[-9, 360, 550, -374, 252, 789]  <35>
[-9, 244, -281, -146, -133, 98]  <26>
[-9, -844, 613, 795, -142, 149]  <9>
[-9, -844, 613, 795, -141, 138]  <79>
loc: [-141]
<79>, 4
loc: [138]
<79>, 5
loc: [98]
<26>, 5

[-709, -381, -500, 726, 172, -563, -12, -625, -27, -306, 601, -67, -115, 467, -53, 263, -624, 113, -437, -714, -236, 710, 514, 440, 410, 346, -26, 355, 88, -731] : <133>
[-738, 608, -208, -181, -351, -395, -166, 4, 310, 253, -107, -542, 697, -543, 706, 249, -215, 705, -498, 227, -144, -303, 187, 246, -122, 67, 91, 55, 509, 2] : <60>
[-309, 728, 191, -536, 423, -433, -396, -586, -662, -623, 67, 51, 679, 530, -219, 392, -356, -19, 392, -128, 735, -627, -63, -569, -594, 236, -416, -713, -342, 510] : <48>
[-607, -46, -722, -48, -678, -576, -480, -638, -277, -60, 356, 492, 414, -310, 727, 445, 706, 708, -136, -132, 330, -682, 159, 155, -480, 609, -576, 678, -571, -644] : <109>
loc: [697]
<60>, 12
loc: [356]
<109>, 10
loc: [-607]
<109>, 0
loc: [726]
<133>, 3
loc: [-714]
<133>, 19
loc: [-623]
<48>, 9

[469, 70, -15, -473, 408, 392, -222, -39, -355]  <145>
[-128, -339, -10, 64, -198, -6, 221, 245, 189]  <46>
[-60, 778, 105, -27, -340, -178, -291, -354, -109]  <102>
[-526, -72, -369, -68, -565, -149, 430, 570, 573]  <93>
[-60, 778, -122, -27, 683, -178, -291, -354, -109]  <119>
[79, -163, 291, 353, 106, -472, -93, -110, -147]  <32>
[208, 28, 272, 224, 259, -37, -230, -400, -285]  <114>
loc: [-339]
<46>, 1
loc: [-369]
<93>, 2
loc: [-72]
<93>, 1
loc: [-68]
<93>, 3
loc: [106]
<32>, 4
loc: [-473]
<145>, 3

[1, -2, -3, -2, -4, -1, 3, 1, 7, -5, 0, -3, 11, -4, 15, 22, 57, 98, 167, 244, 353, 488, 577, 650, 693, 732, 761, 776, 768, 763, 768, 779, 765, 785, 780, 779, 763, 780, 787, 771, 774, 771]  <172>
[4, -8, -1, -3, -2, 3, -2, 0, 12, 11, 22, 27, 56, 111, 164, 259, 387, 494, 597, 664, 701, 744, 758, 756, 759, 790, 778, 775, 771, 780, 779, 775, 769, 782, 772, 763, 779, 789, 781, 776, 790, 777]  <38>
[101, 173, 272, 376, 493, 589, 666, 725, 737, 767, 761, 760, 764, 786, 770, 775, 771, 766, 768, 778, 781, 784, 767, 779, 763, 767, 781, 773, 782, 787, 773, 771, 778, 773, 767, 785, 773, 770, 775, 773, 782, 781]  <167>
[-5, 9, -6, 14, -2, 6, 7, 17, 19, 46, 89, 120, 199, 302, 425, 527, 629, 679, 723, 748, 755, 758, 771, 774, 765, 778, 774, 762, 769, 763, 763, 752, 779, 774, 788, 775, 774, 774, 774, 767, 773, 778]  <41>
[157, 266, 389, 490, 575, 669, 724, 747, 765, 760, 766, 765, 768, 777, 773, 770, 776, 781, 788, 767, 760, 768, 773, 778, 766, 787, 771, 787, 788, 775, 773, 780, 768, 792, 761, 763, 777, 794, 778, 768, 776, 788]  <84>
[-10, 17, 13, 18, 6, 27, 25, 53, 97, 169, 238, 366, 466, 583, 669, 691, 753, 743, 766, 772, 775, 766, 776, 790, 766, 786, 783, 773, 786, 778, 773, 784, 783, 772, 777, 770, 777, 773, 791, 782, 768, 778]  <187>
[2, 4, 3, 1, 2, -7, 1, 7, -7, -3, 0, -20, 3, -4, 11, -14, 5, 7, -7, 2, -1, -3, -1, 5, -2, 12, 4, -2, -5, -4, 17, 35, 40, 65, 113, 217, 309, 430, 548, 625, 688, 727]  <136>
[120, 213, 296, 421, 531, 625, 688, 729, 750, 761, 764, 769, 778, 793, 778, 774, 770, 775, 782, 767, 777, 765, 774, 774, 766, 789, 788, 769, 773, 784, 785, 777, 779, 772, 768, 773, 771, 775, 773, 777, 770, 775]  <101>
[8, 5, 1, 2, -1, 4, 2, 5, 4, 4, -7, 10, 0, 4, 3, 12, 3, -2, 2, -3, 8, 0, 5, 22, 18, 42, 57, 108, 154, 267, 365, 479, 592, 660, 693, 731, 763, 757, 751, 776, 782, 769]  <72>
[315, 404, 531, 630, 687, 732, 734, 748, 777, 780, 761, 779, 765, 778, 788, 775, 781, 766, 778, 770, 778, 766, 783, 767, 769, 777, 782, 778, 771, 774, 775, 773, 774, 782, 771, 767, 776, 759, 774, 784, 772, 769]  <183>
asked: [-10, 17, 13, 18, 6, 27, 25, 53, 97, 169, 238, 366, 466, 583, 669, 691, 753, 743, 766, 772, 775, 766, 776, 790, 766, 786, 783, 773, 786, 778, 773, 784, 783, 772, 777, 770, 777, 773, 791, 782, 768, 778]
<187>
loc: [101]
<167>, 0
loc: [750]
<101>, 8
loc: [762]
<41>, 27

[-764, -729, -719, -457, 473, -548] : <45>
[-813, -493, -422, -388, 470, 233] : <121>
[-564, -549, -475, -375, 491, 778] : <74>
[-150, 490, -233, 75, 2, 86] : <50>
[-566, -502, -389, -538, 561, -753] : <62>
[-885, -850, -814, -333, 539, 4] : <17>
loc: [778]
<74>, 5
loc: [-548]
<45>, 5
loc: [-753]
<62>, 5
loc: [-814]
<17>, 2
loc: [491]
<74>, 4
loc: [-566]
<62>, 0
loc: [-549]
<74>, 1

[-35, 274, -486, 332, -622] : <59>
[346, 577, 339, -280, 346] : <25>
[-642, 17, 689, 331, 375] : <127>
loc: [331]
<127>, 3
loc: [332]
<59>, 3
loc: [-642]
<127>, 0

[189, 303, -757, 672, 417, 557, 572, -469] -> <39>
[230, -163, -83, -394, 316, 71, -815, -907] -> <107>
[-404, 556, -179, -844, -736, 159, 668, -84] -> <131>
[894, -520, -287, 440, -664, 557, 192, -257] -> <65>
[-404, 353, -179, -844, -736, 159, 513, -84] -> <31>
[-557, 145, -224, -19, -166, -741, 439, -642] -> <43>
loc: [303]
<39>, 1
loc: [-557]
<43>, 0
loc: [556]
<131>, 1
loc: [-166]
<43>, 4
loc: [439]
<43>, 6

